Rotation paths and how fast each direction turns (degrees per step)
Each turn is a multiple of 5 degrees from 10 to 175, or 0.
Each row of a path follows its step; steps can be skipped.
Rotation 1:
step 2: [ -7 -11  -7  -8 -27 -31   6   1  26  -4   1  13 -12 -11   1  29   2   3
  17  34  -2  -6  23  -7   9 -21  10  30   7  23  34  14 -13   1 -21  -8
  -6 -25   0  25  17   0  10   7 -16]
step 5: [ 17   2  -2 -18 -16 -10  23 -35  26 -27   2  27   6   1 -12 -24 -12 -24
   9  12 -13  -6   8  21  16  27 -24 -28   9 -15  -8   6   1  12  -4   0
  -5  -1  15 -16   9  -3 -11 -27  -5]
step 8: [  2   0 -17 -16   8  -9 -12  18  26  11 -10 -21 -24  -5 -22   4  -6   5
   2  38   6  -5   6  -7   3  12 -16   9   6 -16  11 -14 -55  -5 -26  10
  -9   6 -16  -6  17  31   0  19  -1]
step 10: [-25   1 -23  29  13   4   1  -5  13   7   1  -5  28   4 -34   3   2  -9
   3  36  10  -5   0 -24   5  16  13  21   6  17   5 -16 -21   3 -38  -8
   9  11  26   5  19  16  -6  23  -2]
step 12: [-42   5  -5  22  -6   7  -6  -8  21 -16  -3  -6   7 -27 -34  -8  -4 -16
  -1   4  14  18  -1 -15 -16  -5 -26   3 -22  11  33 -16 -38   0  -6   7
  -5   3 -13  -5  -5  29  -5   3  11]
step 13: [ 13   3 -20  17 -26   1  40   8   1   5  -9  11 -17  12  11 -11 -35  10
   4  -4  15  10  17  -3  10   8   3 -32  -8   2   7 -15  17  41 -21   1
   3  16  -2   8  29 -28   8  -9   3]
step 14: [-19   8  -6   0   3 -20   3 -26  29  -2  -4  -8  28   2 -41   3   8 -10
   3  40  14  19  -2   7   7   5 -28  -8  32   3  24  -7  -9 -13   5  13
 -17  -1  11  25  -3   7   4  -3 -10]
step 16: [-25  14   1   3   4   7  10   7  -1   9  -5  -9  14 -11 -43 -11 -12  13
 -20  37   6  11 -16 -22  15  16 -16  -8   2  -1  16   4  -1  25  38   1
 -15  10  -4  -6   2  22 -29  20 -10]
Directions:
[  0   1  -6   1   6   4  -6   3   5   4  -9   2  -3   5   9  -6   1   3
   3   5  -3  -6 -13  -4  -1   7   1  -1   2  -7   0  10  -3  -5   2   1
  -5  -3   1  -4   0  -3 -10  -1   2] -> 35
[ -3   3  -2   2   3   4  -1  -7   5   0   4 -14  -1  -7  -1   0   5  -3
  10   2  -6   0  -4  -2   4  -2   2  -4   6   6   4  -5   2  -3  -2  -1
  -5  11  -4  -7  -6   5  -2   6  -5] -> 170
[  8   9  -1  -3   2  -5  -3   4   8   0   0  -2  -1  -9   5  -1 -11  -9
  -3  -5  -2  14  -4   1   3   7  -2  -2  -1  -3  -1  -3   1   3  -2   6
   3  -1   1   0  -2  -2   2   9   4] -> 85
[  2   1  -1   2   1 -11  -1   7   2  -2  -9   4   5   0  -2   4   0  -3
   6   0  -6  -3   3  18   3  -3  -2   1   5  -6   2   2  -3  -2  -4  -6
  -2  -1  -7  -3  -6   7   3  -3   1] -> 115
[ -2   2  -1  12   1  -6   1   1   4 -13   4   2  -3   3  -3  -6   0   0
   8  -8  -3   5   1  -9  -3   0  -1   0  -3   3  -8   1   2  -3  -5  -9
 -10  -7  -2   4   1  -2   0   1   2] -> 45
Rotation 2:
step 0: [ 41   0  -3   7  -2 -15  -5 -22   5   1 -17   7  17 -13   2   1  -5  15
  -6  22   9  10 -15 -34 -29  18  -9   4 -11   1  11  15 -13 -13   3 -20
  17 -18  15   1  23 -14 -11 -23 -39]
step 1: [ 12   2 -12   8   2  -6  18 -19  23  -2   0  18   7 -26 -12  -7  19  -6
 -16 -26  -1  -7 -25   3 -29  16 -19   8   2  -1  -2  -6  -1   2 -18   7
 -21 -36   4   7  42  19   3 -14 -36]
step 3: [ 18  -7  -4 -27  10  -5 -19   3  27 -14   2  13  -7  25  12 -36   7 -25
 -13  -3  10 -18   9   1 -26  21 -19  33  -1   7  31  14 -17  -2  -9 -23
  15  -9  19 -11   7  -3  12  16   0]
step 6: [ 11   3 -11  -3  -5 -27  15 -21  23 -36  -3  16  14  -5 -13 -17   6   6
  -1  10 -12  10 -21 -37 -41  18  -1   0  -1 -24 -13  26 -14  -9  15 -12
  16   7  15  15   9 -11   7 -14 -16]
step 8: [ 42 -10  -7   5 -12  -3  27 -14 -10   1 -25   4 -32   0  18  -5  -1 -29
   2  -8   2  21 -13   4  -1  25  20  27 -16  10  17  13   2 -11 -10 -22
   5  -9   6   1  30 -27  12  -3  -9]
step 10: [ 21 -12  -3  10  17 -14  17   8  -2  29   7  -1   3  -6  12 -17  26   7
   3 -14 -18 -15 -15 -10 -24  29 -17  -1  34  -9  35 -13   7   3 -12   5
  -8 -18  21 -13  24  12  -3 -17 -24]
step 12: [ 11   8 -17 -18   0  -3 -17  -3  34 -29  16  20  10 -10 -33 -32  24 -16
  -8  -4  -4  -2 -18  -9 -45   9  -9  15  -1  -9   2  20   8   4 -15 -16
  -2  -3  20   1   6 -17  14  -2 -10]
step 13: [ -1 -17 -22  -3 -12   3  36  11   3 -14  11  21  -3 -22 -16 -29  10 -16
 -34 -20  -2   3 -32   3  14  14 -13  25  -4 -27  23   8   5 -14 -16 -11
  16  -4  21 -14   5  -5  -8  12   6]
Directions:
[ -5   0 -10   1   3   7   8   3  -5   2   0  -4   0  -4  -2  -7   2   2
   8  -8   6  -6  -6   3   3   4  -2   8   4  -1  -2  -4   6   1   1   4
  -3   4   2   8  -5   7 -10  -5  -5] -> 125
[ -1  -3   2  -3   0   2   3   7   0  -1  -3  -2  -7  -4   6  -2   5  -7
  -1   7  -5   0  -4  -4   8   0   0  -3   4   8   0  -4   8 -11   9   5
   0  -2  -3  -2   8  -7  -8   1   4] -> 125
[  5   0   2   7   6   3   0  -4  -3  -4  -2  -1   7   3  -1   5   5   9
   0   4  -3   1   3  -8  -4 -10  -6   5  10  -7  -1   6   1  -4   5   4
 -10   1  -5  -2   6   4  -4  -2  -3] -> 70
[ -7  -6  -5  11  -4  -2   2  -7   6  -2   1  -7  -5   1  -5  -4   1  -7
  -7  -5  -1  -2   2   1   0  -8  -2   6  -8   0  -1   3  -5  -3  -7   3
  -6   2  -3   6   4 -10  -4   1   2] -> 65
[ 7 13  8  7 -2  1  3  1 -4  1  2 -8  0 -2  1  6  0  2 -3  4  3 -3  5  8
 -2  7  0  0 -2  3  3 -1  2  8  0  4  0 -5  5  7 10 -7 -5 -3 -5] -> 40
[ -8   2   3  -4   1   3   1   1   5  -3  -2   6   2   0   0   6  -9  -2
 -10   4   2 -11   3   3   3  -3  -3   7  -4   1   5  -4   0  -2   4  -3
  -3  -9  -2   3   0  11  -4  11  -5] -> 170
[  9  -3   5   2   7  -4   0   0   0   1   8  -1  -4   1   4  -5  -4  -6
  10   0  -4   4   2   1   4  -6  -2  -1  -5   6  -5  -4  -5  -2  -6  -5
  -4 -11  -3  -1   1   8  -4  -7  -9] -> 45
Rotation 3:
step 0: [ 12 -34  11   8 -21  14 -11  13  -8   2  -3 -12   0   6  -1   4  -4  -1
  -6 -11  -6   8 -28  -4  28  -8  15   4 -14   9  -9  20  13  20 -39  -2
 -21 -17 -10  29  18   3  12 -10   9]
step 1: [  6 -14   0  -7  13  17  13   4 -11  24  -7  23   4 -41  -2  13 -21  -1
 -16  -3  -9   8   1 -10 -22  -1  24  -6 -22 -11  -9  11 -28   5  -5 -14
  -1   5  22 -11 -14  12 -12  21  -9]
step 3: [  2  -6 -11   9 -34  20 -16   8  -1  -3   9  -7  14  17   4   7   4  -4
 -18  27 -23 -12   6  11  20   8  21  -3  -6  -2 -36   1  24  14  -1 -15
 -27   5   8 -11  -4  14  -3 -15  16]
step 6: [ 13   3  17 -11 -10  18  -1 -13  -4 -17  18  -8  11   7  15   4 -17 -10
 -28   0 -29  -8  19  12 -14  -1  -2   7  -3  20 -25  -1   1  28 -28  -8
   3  13  -8 -24   1  -1  24  17 -13]
step 12: [  7  -1  -4   2  -1  13 -15 -21 -10  -6  -8 -10  24  20  18  22   5  -3
   6  -1  -6 -10 -22  19 -14   3  11  16 -16  -8 -19   7  35 -28 -24 -18
 -17 -16 -11  16 -21  -5  -8  22  -5]
step 13: [ 15  -9   0   0  -2  30 -29   0  -7  20   2  10 -17  -8  -6  -3   1  10
 -21   5   6  43  -4  25 -10  11  -6   1 -15   6  15   2  -5  11   8 -22
 -19  24 -11 -22  14   3   7   6 -20]
step 15: [ -9  -5  -6   2  12  20   3 -42   3   0  -1  -8   3   1  10 -11  -3  14
  -7 -13 -25  -8 -21   2  -7  13  20  25   2  17 -19  13   4  10 -26  -7
 -14 -18  35  -3 -10  20   2  -1  16]
step 17: [ -8 -20   4   2  -5  17  -2  23  10  20   8 -10  -8 -10  17  16   3 -42
  -4  19   5 -20  -4 -14  -3  14   7  -5 -21  23  14   9   7  -7 -23   9
 -30  10  -6  26   2  -2 -12  -8  -1]
Directions:
[ 7 -4 -4  0 -5 -3 -3 -7  0  6 -4  5 -8 -3  2  9 -5  4  3  1 -7  4  3  2
 -4 -2 -1 -2  0 -4  2  9 -8  3 12  5 -3 -2 -8  0 -7  1  4  2  4] -> 120
[ -3  -4  -8   5   1  -6   1   1   3  -9  -4   5   0 -12   8  -8   6   2
  -4   5  -4   6   3   1  -6  -7  -9  -2  -4   0  10  -3   6   3  -1  -2
  -2  -2  -2   0   1   0  -4  -5   0] -> 125
[  3  -2  -4  -7   8   2  -1   5   5   2   0 -11  -2  -5   1   0   3  -5
  11  -3   6  -3   4  -3  -3  -3   0  -3  -1   0   0   2   8   6   2   5
  -6  -4   3 -10  -1 -10   3  -1   4] -> 120
[ -1  -7   6  -8   0  -2  -2   5   3  -7   3  10  -1   3  -4   2   0  -1
  -2   3  -2  -1   5   3  -8  -1  -4  -7   3  -4  -7  -3  -8  -4  -5   5
   4  -5  -1  -7   1  -9 -10   8   0] -> 145
[-9 -3  7 -7 -4  4 -6 -3 -3  7 -3  0  3  1 -3 -9  9  6 -5  6  4  1 -3 -1
  5 -3 -7  9  3 -7 -1 11 -1  1  1  2 -3 -3  0 -4  5 -2  4 -2  3] -> 140
[  0  -9  -2  -4   2  -3  -3  -1   3   5   2   1   2   5  -1  -4   7 -10
   2  -4  -2  -2   6   3   3   2   5   3   7  -6  10  -3   0  11   5  -1
   3   7  -4   8   7   2  -6   4   1] -> 125
Rotation 4:
step 0: [ 18  15   3 -12   2  20  16 -13   5   1   8  -1   7 -28  -7 -11 -10  22
  13  19 -27  22   5 -19  35  18  12 -10 -10  12  -7 -10  16   6 -10  26
 -12   7   8  33  -1  -6  -8  -5 -16]
step 2: [ 10 -24  -8   3   4 -14  22 -22   0  -1  -6  -3 -37 -13  16 -13 -31  -1
  11   7 -11  -6  15   3  27  18 -17  -7 -36  16 -19 -14 -20  -3  -9  18
   3  -8 -12   8   9  15 -10  10  -6]
step 5: [ 20  -3  12  -6  -4 -17  18  -1 -16   3  15  -1 -10 -39   6   5  -9 -19
  12  24  13 -12  27  20  11   4 -12  -5  -5  19   7 -14   5  16   9   0
  12  31 -10  -6 -26  -3  27 -11  12]
step 7: [  5 -26 -17  18 -17   8   3 -12  17  24  -3  12   5 -21 -11   8  20 -12
  25  32 -25   0   0   2  16  16  -6  -7 -14  -6  12  31 -12  13  10   9
   3  28   9  -8 -25  -1  10  -7   3]
step 11: [ -6   4 -11 -10  14  -9  16 -20 -15  -9   6  -4   0 -12   4   4 -31 -37
  14  26  -9 -20   7 -13  25  -5 -11  12   9   1  31  -6  13 -14 -15  16
  12  14   8   9  -6  20   2   5 -31]
step 12: [ 26  -7   3   0  -3  23  39 -27  -1   8  -4   1  -1 -14   2  -9  -6  -1
  15 -18 -21 -20   4 -14  34  -2 -16 -13   9  28   1 -12 -13  -2 -12   9
  11  -2  -5  10  13   7  -8  -9  34]
step 14: [ 33 -20 -15  -1 -17   4  -5 -10 -30 -17  10 -16 -14 -15  -2   8  -2 -22
  -6  22 -21 -13  21  15  15   0 -17 -10  -2  14  -2  10  -9 -15  -1  12
   6   2  18  26  23 -17  10  18  15]
step 16: [ 12  -4   1  -3   2  26 -25   6 -18  -6   3  21 -12   0 -10   1   4  -3
   1   6 -36   2   5   8  47  16   6   2 -30   5   8 -11  12   3  10  13
  12  18 -13  15  -2 -26  24 -12 -10]
Directions:
[ -2   3   7  -3   2   1  -1  -3 -10  -7  -2  -1  -7   0   5  -3   2   2
   4   3   2   9   3  -1   6  -7   7   6   6  -3  -2  -4  12   8   5  -1
  -5   1   3  -2   0  -2   5  -4 -10] -> 140
[ -7  11   4   6   6  -2  -9  -5  -1   0   2   1   0  -3   1  -4  -8  -4
   8  -3   4  -3   6  -5   4   0 -10  -2   6   0   0   1  -1   0  -1   4
   3  -8  -1 -11   2   0   0   3   8] -> 45
[  8  -3   8  -2   4 -13   3   4  -3  -4   7   2  -1  -2   2   3  -3  -5
   5  -1   1  -6   9   4  -4  -3  -2  -1   0  -2   0   4  -9   1   0   0
   5  -3   2   4   1  -4  -6   5 -14] -> 120
[ -1  -3  -4   8  -1   1   9  -3   6 -12 -12   1   1  -8  -3  -4   5   5
   6  -2  -1  -3   4 -10   2  -3   1  -1  -3  -3   5  -1  -6   0  -3  -4
   2   4   2  -5   0  -1  -5  -5  -4] -> 65
[ -3  -3   3  -3  -1  -4  -1   0 -10  -2  -9   8  -4   3 -10  -6  -6  -4
  -7   4   4   4   5   4   0   2   2  -1  -1   4  -6   0 -10   3 -10  -9
  -7   1  -5  -2  -4  -3  -2  -2   4] -> 95
[  1  -1  -6  -5  -2  -1   1  -1  -1  -2  -3   4   3  -1  -2  -2  -2   4
  -3  13  -2   0   0   5  -3 -11   4  -7   2 -10   6   5   3  -2  -5  10
   3  -7   8  -4  -6  -3   1   6   4] -> 110
